In the data rows, 128 means zero.
Each row of this table is followed by its label. One hidden rule gives the labels. It looks at one to three of the table's principal directions, none of them among the few with the most spread.
[152, 67, 164, 138, 165, 152, 143, 160, 85, 105, 139, 71, 86, 131, 116, 130, 117, 127, 114, 146, 82, 89, 99, 152, 125, 121, 182, 199, 111, 154, 191, 111, 174, 155, 168, 117, 175, 155, 155, 53, 191, 198, 216, 87, 177, 157, 117, 193] C
[79, 124, 78, 119, 31, 124, 140, 107, 138, 118, 61, 199, 140, 110, 78, 128, 83, 61, 110, 159, 160, 139, 122, 21, 113, 27, 51, 184, 86, 94, 139, 115, 224, 163, 145, 51, 101, 49, 139, 109, 126, 147, 157, 72, 68, 173, 94, 155] A
[154, 71, 119, 89, 154, 125, 130, 145, 103, 104, 147, 106, 67, 133, 151, 185, 162, 104, 121, 128, 115, 106, 128, 140, 114, 119, 153, 149, 79, 104, 167, 147, 149, 122, 115, 120, 172, 114, 151, 89, 134, 135, 174, 119, 190, 137, 76, 146] C
[140, 79, 127, 75, 138, 82, 138, 135, 69, 145, 103, 89, 56, 139, 128, 181, 100, 68, 137, 146, 94, 93, 71, 126, 138, 112, 152, 163, 98, 148, 201, 99, 174, 145, 142, 132, 190, 121, 140, 135, 108, 138, 170, 126, 145, 160, 40, 198] B
[23, 156, 78, 121, 58, 158, 188, 98, 200, 123, 115, 147, 136, 119, 99, 119, 78, 89, 121, 164, 149, 178, 169, 79, 106, 15, 40, 206, 97, 172, 107, 97, 214, 204, 171, 117, 125, 91, 149, 61, 162, 145, 152, 64, 109, 184, 154, 193] A
[148, 76, 141, 132, 121, 109, 183, 154, 85, 107, 98, 122, 104, 133, 90, 155, 135, 97, 130, 144, 127, 94, 77, 114, 120, 85, 123, 186, 100, 136, 185, 88, 210, 145, 142, 56, 154, 70, 148, 78, 111, 182, 172, 87, 144, 162, 80, 186] C
[164, 135, 132, 139, 168, 127, 154, 154, 167, 126, 155, 85, 72, 174, 160, 165, 155, 131, 146, 121, 149, 107, 133, 172, 131, 132, 131, 126, 117, 135, 117, 110, 122, 104, 106, 153, 163, 124, 132, 112, 129, 110, 101, 131, 169, 118, 125, 93] A
[123, 107, 142, 94, 134, 128, 125, 132, 117, 131, 147, 116, 117, 128, 146, 159, 175, 126, 101, 113, 127, 155, 144, 153, 132, 139, 138, 113, 119, 123, 143, 145, 111, 133, 122, 138, 145, 121, 127, 114, 101, 101, 129, 139, 152, 120, 102, 131] C
[126, 120, 176, 129, 141, 116, 87, 116, 77, 148, 123, 107, 153, 112, 116, 96, 101, 158, 122, 138, 84, 135, 89, 145, 151, 186, 182, 116, 155, 126, 157, 139, 78, 151, 149, 165, 108, 218, 105, 170, 148, 151, 138, 169, 117, 111, 159, 157] A
[104, 175, 121, 148, 105, 133, 120, 85, 164, 102, 141, 183, 201, 102, 108, 93, 142, 185, 131, 154, 156, 171, 160, 118, 114, 154, 105, 95, 123, 90, 58, 173, 59, 128, 108, 138, 62, 157, 104, 139, 119, 116, 89, 158, 110, 101, 192, 98] A
[115, 104, 167, 129, 154, 122, 150, 155, 112, 167, 110, 78, 81, 186, 128, 143, 88, 101, 120, 104, 101, 104, 96, 132, 149, 114, 135, 143, 165, 151, 188, 68, 170, 141, 168, 128, 158, 127, 132, 149, 139, 117, 142, 123, 101, 148, 122, 145] A
[103, 169, 134, 159, 154, 138, 113, 134, 174, 163, 141, 117, 98, 180, 146, 114, 95, 128, 129, 90, 123, 109, 155, 111, 141, 134, 111, 99, 179, 128, 113, 116, 105, 127, 136, 183, 136, 143, 121, 178, 159, 93, 86, 151, 86, 123, 166, 63] B
[127, 129, 146, 145, 121, 92, 193, 133, 100, 116, 94, 159, 203, 117, 65, 125, 101, 155, 163, 151, 115, 98, 60, 95, 101, 111, 86, 141, 133, 131, 133, 87, 164, 142, 100, 50, 85, 105, 124, 140, 110, 177, 114, 138, 89, 140, 163, 149] A
[167, 160, 139, 176, 136, 97, 130, 128, 157, 115, 133, 127, 73, 174, 127, 135, 136, 131, 157, 145, 169, 108, 115, 131, 150, 153, 140, 119, 126, 101, 107, 133, 98, 115, 114, 164, 130, 144, 105, 159, 119, 117, 77, 142, 142, 104, 124, 92] C
[127, 116, 149, 86, 154, 118, 58, 125, 92, 175, 132, 103, 106, 141, 168, 145, 120, 117, 109, 91, 91, 125, 135, 143, 154, 179, 170, 66, 156, 104, 161, 145, 73, 110, 125, 187, 146, 171, 121, 198, 117, 67, 123, 182, 102, 108, 106, 93] A
[89, 79, 86, 27, 126, 146, 122, 112, 98, 126, 149, 140, 163, 61, 158, 157, 187, 120, 79, 110, 99, 177, 170, 147, 91, 112, 116, 114, 87, 139, 135, 167, 113, 121, 127, 106, 148, 81, 155, 75, 83, 116, 178, 140, 159, 148, 87, 165] A
[99, 113, 107, 67, 135, 167, 122, 113, 150, 110, 173, 132, 168, 93, 158, 151, 182, 160, 93, 127, 120, 183, 187, 159, 95, 130, 116, 112, 89, 114, 98, 178, 88, 128, 106, 134, 122, 135, 137, 76, 131, 101, 149, 142, 167, 121, 148, 124] A
[145, 144, 144, 175, 109, 90, 133, 134, 115, 116, 98, 147, 111, 149, 95, 93, 86, 109, 140, 144, 133, 97, 86, 87, 147, 119, 138, 150, 149, 134, 135, 107, 150, 125, 154, 110, 114, 111, 124, 159, 131, 153, 121, 105, 90, 133, 115, 130] A
[154, 151, 120, 142, 106, 112, 152, 122, 154, 102, 114, 160, 174, 118, 112, 127, 157, 156, 134, 159, 172, 135, 117, 132, 115, 120, 94, 115, 95, 102, 82, 124, 104, 96, 94, 88, 93, 94, 124, 108, 87, 131, 96, 136, 114, 114, 145, 90] C
[57, 177, 98, 126, 59, 123, 73, 90, 127, 210, 70, 162, 154, 114, 130, 78, 47, 71, 133, 89, 134, 163, 144, 74, 169, 113, 99, 87, 202, 156, 129, 101, 150, 143, 167, 157, 99, 125, 110, 235, 100, 73, 88, 132, 25, 135, 121, 129] B
[150, 125, 114, 187, 43, 140, 189, 142, 105, 127, 32, 157, 181, 91, 57, 83, 93, 83, 142, 157, 181, 108, 77, 100, 139, 45, 84, 197, 131, 190, 146, 31, 255, 127, 167, 0, 120, 18, 148, 62, 80, 191, 161, 23, 72, 176, 81, 196] B
[127, 144, 132, 108, 191, 124, 157, 134, 162, 138, 164, 123, 158, 147, 145, 154, 172, 189, 123, 108, 120, 121, 138, 158, 95, 160, 89, 72, 130, 108, 88, 134, 45, 97, 82, 140, 125, 124, 117, 137, 102, 107, 77, 207, 126, 115, 180, 58] A
[133, 100, 110, 116, 141, 159, 130, 142, 111, 126, 142, 107, 135, 94, 149, 113, 137, 125, 128, 108, 107, 134, 141, 157, 116, 123, 151, 148, 134, 173, 138, 126, 157, 121, 147, 111, 143, 125, 149, 91, 148, 160, 168, 99, 171, 139, 126, 168] B
[135, 190, 170, 169, 181, 103, 69, 132, 147, 164, 165, 119, 110, 186, 153, 98, 94, 166, 154, 81, 100, 110, 129, 119, 159, 219, 165, 53, 219, 111, 101, 160, 34, 120, 106, 227, 98, 224, 81, 255, 173, 80, 37, 201, 97, 71, 192, 39] B
[158, 103, 138, 76, 149, 145, 105, 130, 118, 110, 162, 91, 152, 87, 163, 146, 189, 168, 94, 153, 113, 161, 137, 203, 119, 160, 165, 119, 76, 130, 117, 163, 62, 108, 107, 149, 142, 164, 136, 65, 122, 132, 158, 150, 185, 109, 127, 130] A
[90, 153, 45, 96, 68, 134, 102, 80, 158, 116, 116, 203, 146, 87, 132, 125, 120, 94, 129, 137, 162, 162, 183, 70, 106, 91, 81, 117, 97, 99, 80, 172, 136, 121, 116, 116, 103, 84, 130, 139, 105, 94, 124, 113, 110, 138, 100, 123] A
[160, 161, 175, 164, 208, 109, 133, 148, 157, 130, 176, 98, 131, 174, 143, 129, 146, 206, 154, 115, 111, 98, 110, 166, 125, 200, 143, 78, 158, 106, 95, 140, 30, 109, 81, 185, 112, 200, 102, 176, 156, 129, 58, 207, 142, 84, 214, 47] A
[141, 121, 116, 120, 139, 147, 113, 139, 100, 168, 102, 116, 158, 109, 127, 104, 86, 126, 136, 107, 99, 107, 100, 125, 125, 137, 129, 126, 163, 162, 140, 101, 151, 114, 137, 103, 126, 137, 120, 156, 142, 149, 141, 130, 105, 140, 133, 143] A
[100, 75, 64, 22, 105, 118, 110, 124, 103, 141, 118, 147, 113, 85, 172, 184, 174, 66, 83, 101, 119, 154, 154, 114, 102, 78, 96, 113, 71, 113, 154, 148, 143, 101, 118, 96, 162, 39, 165, 102, 67, 103, 165, 136, 136, 156, 46, 131] B
[117, 144, 147, 121, 134, 118, 104, 115, 129, 128, 143, 132, 145, 134, 135, 117, 123, 150, 123, 127, 115, 147, 136, 132, 136, 160, 146, 99, 145, 114, 113, 151, 80, 126, 125, 159, 105, 167, 115, 165, 133, 97, 110, 155, 114, 105, 153, 108] A
[116, 160, 121, 111, 98, 90, 82, 92, 109, 128, 117, 181, 200, 81, 121, 91, 126, 153, 122, 141, 121, 159, 119, 106, 129, 163, 128, 77, 133, 104, 89, 169, 50, 110, 108, 138, 70, 147, 109, 188, 94, 119, 93, 178, 85, 100, 147, 101] B
[140, 106, 125, 138, 113, 135, 149, 139, 101, 123, 102, 123, 123, 116, 98, 117, 103, 104, 132, 143, 122, 108, 97, 113, 127, 101, 131, 181, 126, 161, 156, 101, 196, 146, 155, 84, 143, 105, 134, 97, 140, 173, 169, 81, 132, 157, 97, 187] B
[140, 175, 127, 160, 164, 128, 129, 123, 191, 97, 185, 121, 99, 161, 156, 119, 143, 164, 151, 133, 145, 129, 169, 154, 127, 159, 143, 108, 133, 125, 66, 160, 67, 109, 111, 192, 125, 165, 122, 136, 157, 101, 86, 141, 162, 97, 169, 78] A
[129, 123, 176, 183, 132, 142, 216, 152, 119, 97, 123, 116, 190, 122, 60, 95, 113, 173, 147, 158, 117, 115, 82, 138, 111, 105, 115, 194, 145, 184, 135, 77, 190, 172, 145, 60, 106, 127, 131, 64, 160, 209, 150, 81, 134, 148, 184, 194] C
[103, 63, 108, 63, 134, 153, 150, 119, 77, 116, 125, 118, 167, 65, 121, 134, 137, 127, 99, 144, 82, 140, 127, 148, 91, 101, 131, 163, 88, 159, 161, 123, 158, 137, 157, 78, 151, 104, 163, 47, 120, 169, 221, 110, 152, 172, 106, 214] A
[117, 102, 175, 103, 126, 93, 81, 105, 62, 134, 113, 108, 127, 118, 114, 119, 85, 133, 117, 164, 75, 134, 82, 128, 154, 167, 191, 131, 122, 106, 180, 143, 90, 159, 155, 169, 117, 218, 120, 167, 148, 138, 166, 161, 114, 120, 131, 175] C
[48, 163, 117, 134, 41, 136, 113, 81, 146, 119, 91, 199, 207, 97, 78, 71, 73, 125, 100, 162, 137, 184, 148, 51, 125, 83, 82, 145, 131, 108, 100, 142, 141, 170, 162, 102, 55, 125, 120, 137, 144, 123, 138, 104, 45, 140, 169, 145] C
[144, 135, 116, 111, 155, 107, 108, 139, 137, 156, 150, 123, 79, 147, 177, 173, 190, 110, 128, 74, 149, 121, 157, 151, 140, 155, 125, 62, 137, 110, 125, 144, 83, 93, 91, 172, 166, 94, 126, 165, 67, 74, 71, 174, 143, 107, 84, 61] B
[135, 119, 124, 162, 102, 152, 120, 136, 128, 104, 122, 160, 127, 123, 115, 120, 146, 115, 121, 115, 152, 123, 152, 98, 126, 108, 124, 139, 127, 98, 133, 143, 167, 130, 127, 93, 117, 95, 138, 105, 140, 137, 142, 89, 130, 127, 118, 114] A
[143, 150, 125, 162, 140, 120, 118, 138, 145, 156, 117, 141, 99, 170, 135, 144, 124, 115, 154, 89, 154, 93, 133, 105, 141, 140, 108, 86, 161, 94, 127, 115, 130, 109, 100, 139, 130, 112, 115, 189, 113, 93, 73, 152, 99, 115, 127, 62] A
[120, 126, 84, 99, 83, 143, 165, 113, 109, 139, 81, 161, 222, 56, 83, 110, 111, 129, 132, 156, 134, 143, 98, 111, 97, 90, 71, 159, 112, 176, 111, 99, 183, 138, 122, 42, 108, 80, 121, 92, 93, 173, 147, 103, 105, 163, 114, 195] A
[16, 184, 91, 111, 31, 138, 157, 80, 174, 157, 76, 191, 240, 83, 80, 78, 75, 121, 101, 153, 147, 202, 146, 67, 114, 48, 19, 140, 134, 162, 82, 96, 154, 174, 156, 90, 67, 80, 123, 122, 101, 123, 109, 114, 22, 163, 177, 152] B
[144, 115, 150, 134, 175, 103, 132, 154, 126, 117, 164, 89, 38, 178, 155, 153, 135, 108, 131, 112, 106, 92, 128, 141, 141, 137, 168, 135, 133, 137, 155, 130, 122, 125, 139, 175, 179, 132, 145, 133, 149, 119, 133, 127, 161, 127, 99, 115] A
[125, 177, 139, 165, 140, 98, 105, 104, 149, 169, 107, 118, 90, 182, 126, 118, 58, 126, 174, 135, 137, 99, 108, 115, 162, 164, 133, 93, 167, 106, 122, 105, 93, 128, 131, 198, 121, 192, 96, 227, 133, 90, 72, 175, 80, 113, 154, 95] A
[164, 148, 203, 199, 167, 94, 125, 141, 108, 112, 142, 105, 111, 177, 94, 94, 80, 174, 172, 148, 101, 93, 66, 126, 155, 196, 191, 139, 179, 121, 138, 131, 100, 155, 133, 166, 93, 236, 88, 199, 194, 163, 98, 147, 137, 92, 187, 136] B
[142, 144, 139, 150, 140, 122, 119, 135, 156, 94, 151, 124, 83, 172, 139, 125, 110, 124, 130, 140, 129, 110, 146, 115, 135, 127, 152, 137, 127, 114, 112, 143, 121, 114, 134, 153, 131, 138, 139, 132, 169, 100, 132, 104, 128, 117, 128, 95] A
[109, 139, 157, 160, 128, 117, 140, 132, 125, 150, 105, 117, 118, 167, 105, 108, 66, 120, 146, 125, 114, 111, 99, 104, 146, 123, 128, 141, 171, 139, 152, 89, 158, 151, 157, 132, 115, 153, 118, 173, 155, 131, 120, 123, 87, 135, 157, 141] A
[106, 149, 41, 84, 96, 184, 158, 103, 197, 127, 130, 161, 177, 84, 142, 144, 166, 128, 115, 135, 182, 176, 196, 137, 84, 79, 44, 129, 83, 146, 56, 136, 146, 108, 104, 88, 130, 54, 131, 57, 88, 98, 124, 104, 141, 151, 117, 128] A
[131, 108, 145, 113, 136, 135, 156, 122, 117, 98, 141, 103, 143, 111, 113, 117, 132, 154, 114, 174, 112, 150, 112, 165, 118, 131, 153, 172, 102, 161, 128, 128, 123, 144, 158, 118, 131, 152, 130, 69, 139, 160, 173, 109, 165, 139, 134, 196] A
[66, 126, 55, 100, 53, 157, 131, 77, 118, 150, 63, 175, 201, 50, 93, 80, 64, 97, 126, 158, 133, 163, 130, 84, 107, 67, 73, 165, 112, 159, 119, 101, 189, 149, 176, 69, 100, 95, 135, 104, 112, 165, 178, 95, 80, 181, 127, 214] A
[126, 181, 103, 139, 109, 107, 119, 110, 169, 124, 141, 182, 159, 125, 139, 132, 164, 146, 150, 110, 173, 151, 160, 112, 123, 147, 91, 65, 137, 93, 64, 163, 79, 104, 71, 141, 86, 110, 106, 182, 85, 82, 43, 164, 114, 90, 146, 56] B
[131, 83, 155, 79, 158, 107, 109, 143, 68, 144, 138, 107, 137, 115, 145, 165, 150, 134, 118, 103, 77, 120, 101, 144, 123, 156, 156, 100, 126, 110, 178, 140, 105, 129, 102, 132, 136, 153, 135, 153, 120, 131, 142, 176, 141, 117, 122, 128] A
[82, 169, 73, 116, 62, 140, 117, 91, 145, 165, 82, 188, 199, 82, 112, 90, 102, 107, 122, 118, 158, 166, 152, 87, 125, 98, 64, 104, 151, 150, 87, 116, 144, 123, 137, 97, 95, 74, 115, 156, 76, 102, 101, 122, 55, 144, 119, 131] C
[133, 103, 108, 119, 107, 136, 90, 122, 107, 111, 116, 125, 71, 126, 134, 111, 86, 77, 110, 146, 114, 120, 133, 99, 141, 106, 169, 176, 113, 134, 155, 143, 169, 131, 181, 131, 150, 129, 144, 114, 168, 137, 196, 73, 138, 149, 74, 173] C
[114, 131, 157, 160, 134, 137, 96, 127, 132, 119, 147, 133, 100, 157, 130, 121, 122, 133, 125, 113, 124, 126, 152, 108, 144, 149, 155, 119, 149, 84, 141, 158, 114, 150, 135, 165, 115, 172, 122, 155, 172, 113, 124, 132, 128, 108, 155, 102] A
[102, 149, 113, 131, 96, 146, 151, 94, 146, 142, 104, 113, 153, 98, 107, 92, 100, 132, 127, 178, 147, 164, 125, 159, 137, 111, 114, 165, 115, 186, 109, 94, 136, 153, 176, 138, 135, 142, 119, 82, 110, 150, 146, 107, 123, 155, 133, 203] C
[119, 110, 91, 60, 175, 186, 124, 134, 155, 155, 173, 80, 108, 124, 190, 163, 158, 127, 106, 91, 111, 151, 189, 186, 107, 134, 127, 115, 125, 169, 116, 139, 120, 109, 127, 156, 181, 126, 136, 91, 134, 80, 151, 129, 179, 139, 109, 136] A
Which label does each new row get?
[177, 81, 131, 117, 159, 157, 148, 153, 109, 99, 136, 88, 120, 116, 124, 137, 135, 145, 122, 158, 108, 104, 101, 162, 106, 124, 155, 184, 88, 145, 146, 122, 156, 121, 135, 89, 152, 140, 140, 52, 168, 185, 194, 97, 187, 145, 121, 174] -> A
[104, 143, 138, 152, 117, 111, 145, 124, 153, 94, 133, 154, 120, 155, 98, 128, 102, 133, 130, 156, 126, 116, 123, 75, 116, 101, 105, 154, 111, 91, 119, 140, 135, 157, 123, 126, 104, 134, 130, 129, 171, 142, 125, 122, 109, 132, 161, 110] -> B
[179, 126, 131, 135, 148, 100, 130, 133, 114, 111, 141, 132, 118, 121, 139, 138, 184, 145, 141, 127, 150, 119, 116, 162, 131, 168, 152, 99, 118, 118, 113, 145, 84, 91, 102, 128, 134, 114, 120, 131, 76, 131, 99, 152, 164, 105, 102, 110] -> A
[103, 130, 143, 116, 199, 135, 98, 122, 125, 168, 174, 87, 86, 153, 168, 128, 128, 147, 129, 82, 85, 125, 156, 162, 138, 191, 164, 82, 176, 137, 139, 148, 59, 135, 144, 221, 160, 194, 114, 180, 145, 100, 110, 191, 148, 118, 153, 117] -> A
[203, 175, 161, 221, 197, 106, 129, 136, 174, 98, 170, 98, 67, 186, 143, 115, 148, 188, 182, 149, 162, 77, 119, 182, 149, 204, 177, 101, 135, 98, 82, 138, 36, 90, 104, 206, 134, 199, 107, 150, 147, 140, 64, 171, 174, 82, 180, 57] -> C
[160, 157, 132, 200, 87, 110, 117, 134, 151, 100, 98, 161, 89, 175, 101, 112, 78, 99, 164, 148, 171, 98, 109, 65, 151, 108, 131, 155, 136, 86, 121, 124, 180, 127, 125, 109, 92, 130, 116, 171, 169, 127, 106, 80, 104, 112, 127, 98] -> A
[150, 72, 201, 105, 190, 99, 113, 156, 43, 134, 140, 54, 110, 135, 135, 131, 103, 146, 123, 132, 37, 92, 60, 172, 144, 174, 216, 139, 142, 151, 206, 111, 104, 137, 151, 156, 154, 208, 144, 140, 168, 169, 183, 158, 146, 125, 137, 170] -> B
[114, 167, 154, 103, 139, 103, 79, 91, 113, 145, 138, 134, 208, 96, 135, 76, 114, 190, 111, 146, 92, 167, 118, 158, 138, 202, 157, 65, 155, 135, 84, 159, 0, 107, 131, 181, 81, 202, 100, 187, 108, 103, 98, 203, 84, 93, 179, 107] -> A
[112, 46, 180, 86, 175, 133, 132, 167, 69, 115, 154, 72, 87, 148, 129, 167, 115, 119, 93, 122, 37, 98, 100, 125, 115, 114, 173, 179, 112, 124, 221, 130, 164, 174, 149, 126, 167, 165, 162, 90, 208, 168, 218, 119, 160, 151, 127, 172] -> A
[155, 88, 123, 91, 182, 184, 171, 151, 152, 62, 193, 94, 154, 110, 147, 158, 182, 187, 110, 155, 106, 134, 161, 188, 70, 120, 137, 166, 66, 136, 100, 156, 123, 111, 101, 93, 143, 135, 159, 6, 181, 152, 193, 100, 216, 132, 161, 141] -> C
[101, 141, 92, 139, 104, 177, 118, 111, 185, 88, 149, 167, 136, 120, 128, 109, 136, 136, 100, 140, 152, 155, 192, 94, 101, 95, 98, 150, 99, 93, 82, 172, 129, 133, 137, 119, 105, 113, 136, 78, 175, 126, 150, 94, 136, 134, 158, 105] -> C
[146, 81, 84, 125, 108, 165, 147, 152, 118, 112, 111, 138, 98, 105, 128, 155, 157, 77, 120, 113, 150, 101, 147, 111, 108, 65, 106, 174, 89, 130, 159, 114, 224, 122, 130, 61, 171, 40, 166, 47, 124, 162, 183, 62, 160, 166, 64, 151] -> A
[123, 132, 172, 118, 152, 133, 57, 115, 111, 148, 146, 92, 122, 138, 149, 104, 101, 156, 102, 135, 85, 145, 127, 153, 157, 190, 191, 104, 149, 113, 139, 159, 49, 137, 151, 207, 120, 234, 108, 170, 173, 107, 138, 170, 119, 101, 161, 118] -> A
[93, 133, 188, 163, 113, 105, 134, 128, 80, 180, 71, 114, 170, 138, 78, 77, 50, 131, 133, 127, 92, 118, 57, 109, 162, 133, 133, 135, 194, 159, 180, 60, 149, 168, 178, 119, 99, 166, 112, 186, 132, 162, 125, 144, 44, 141, 171, 167] -> B
[104, 141, 129, 129, 128, 105, 108, 119, 121, 140, 129, 154, 118, 144, 132, 122, 116, 113, 130, 98, 119, 126, 139, 93, 136, 141, 128, 94, 164, 112, 130, 142, 112, 126, 131, 146, 117, 120, 122, 191, 116, 94, 101, 148, 95, 119, 123, 102] -> A
[102, 72, 133, 71, 106, 168, 156, 130, 104, 100, 138, 98, 139, 92, 119, 142, 139, 113, 84, 160, 102, 175, 139, 153, 114, 84, 144, 203, 86, 177, 162, 129, 194, 173, 170, 89, 152, 120, 152, 25, 151, 147, 224, 57, 177, 162, 93, 238] -> C
[143, 154, 167, 159, 128, 77, 81, 120, 92, 156, 98, 145, 133, 154, 112, 104, 83, 132, 149, 118, 115, 101, 82, 95, 164, 182, 156, 78, 181, 91, 143, 127, 86, 118, 120, 155, 92, 175, 97, 244, 119, 107, 79, 178, 64, 96, 140, 87] -> C
[129, 85, 120, 31, 176, 119, 78, 129, 80, 176, 154, 88, 102, 107, 196, 185, 181, 116, 98, 79, 84, 139, 146, 182, 131, 176, 161, 61, 122, 125, 165, 156, 62, 100, 106, 181, 184, 138, 135, 155, 76, 75, 134, 199, 156, 119, 72, 115] -> B
[68, 148, 70, 78, 62, 175, 132, 75, 145, 125, 111, 170, 242, 37, 101, 78, 100, 145, 106, 173, 129, 208, 160, 116, 95, 94, 81, 159, 105, 178, 72, 145, 143, 157, 152, 90, 84, 128, 119, 79, 128, 142, 166, 94, 111, 155, 150, 210] -> B
[177, 138, 111, 163, 143, 123, 164, 154, 175, 109, 141, 115, 56, 174, 150, 173, 167, 108, 160, 122, 185, 93, 141, 147, 131, 108, 113, 132, 103, 116, 114, 109, 156, 98, 95, 128, 165, 80, 141, 101, 109, 113, 95, 106, 170, 122, 98, 83] -> A
[172, 118, 182, 176, 219, 88, 158, 175, 131, 113, 181, 61, 9, 219, 152, 173, 134, 132, 177, 107, 104, 52, 100, 158, 145, 162, 182, 133, 147, 123, 167, 114, 120, 133, 110, 195, 182, 174, 137, 155, 175, 139, 102, 149, 190, 110, 137, 97] -> B
[95, 128, 123, 98, 124, 130, 89, 97, 105, 173, 114, 128, 143, 112, 137, 122, 105, 126, 127, 114, 111, 151, 133, 130, 141, 158, 136, 92, 151, 119, 142, 136, 98, 140, 139, 163, 120, 172, 109, 181, 112, 101, 122, 171, 105, 125, 134, 145] -> A
[106, 75, 74, 47, 85, 190, 116, 124, 96, 151, 96, 119, 171, 48, 135, 123, 123, 88, 75, 132, 108, 169, 141, 135, 106, 73, 109, 178, 93, 186, 153, 116, 199, 135, 166, 64, 155, 80, 150, 44, 123, 153, 222, 72, 137, 179, 71, 216] -> A
[129, 105, 103, 96, 133, 134, 137, 141, 103, 148, 115, 131, 136, 108, 125, 133, 124, 108, 119, 108, 107, 117, 112, 112, 110, 112, 110, 141, 135, 157, 144, 117, 163, 126, 132, 89, 144, 90, 128, 125, 119, 150, 146, 121, 128, 153, 97, 156] -> B
[106, 96, 139, 139, 109, 154, 130, 145, 108, 110, 120, 116, 111, 126, 103, 114, 77, 98, 117, 141, 92, 115, 118, 87, 125, 80, 142, 206, 124, 146, 175, 119, 214, 181, 167, 104, 134, 143, 150, 89, 214, 179, 200, 62, 135, 158, 130, 187] -> A
[146, 139, 128, 130, 148, 132, 99, 140, 138, 128, 160, 151, 125, 138, 157, 147, 185, 139, 121, 76, 142, 127, 169, 126, 126, 162, 129, 69, 150, 91, 106, 172, 88, 99, 83, 143, 125, 109, 119, 161, 108, 80, 82, 154, 136, 94, 119, 52] -> C
[158, 96, 113, 97, 222, 155, 179, 163, 154, 123, 192, 59, 74, 146, 174, 187, 188, 153, 136, 108, 110, 97, 146, 203, 91, 136, 127, 138, 98, 161, 126, 122, 114, 110, 101, 150, 203, 121, 147, 57, 139, 146, 140, 148, 224, 142, 127, 126] -> B
[132, 142, 97, 191, 81, 134, 172, 134, 162, 107, 91, 159, 99, 143, 100, 111, 113, 84, 148, 138, 188, 107, 132, 88, 131, 58, 87, 176, 120, 138, 120, 85, 216, 126, 153, 73, 131, 45, 146, 89, 118, 155, 130, 55, 113, 157, 105, 136] -> C
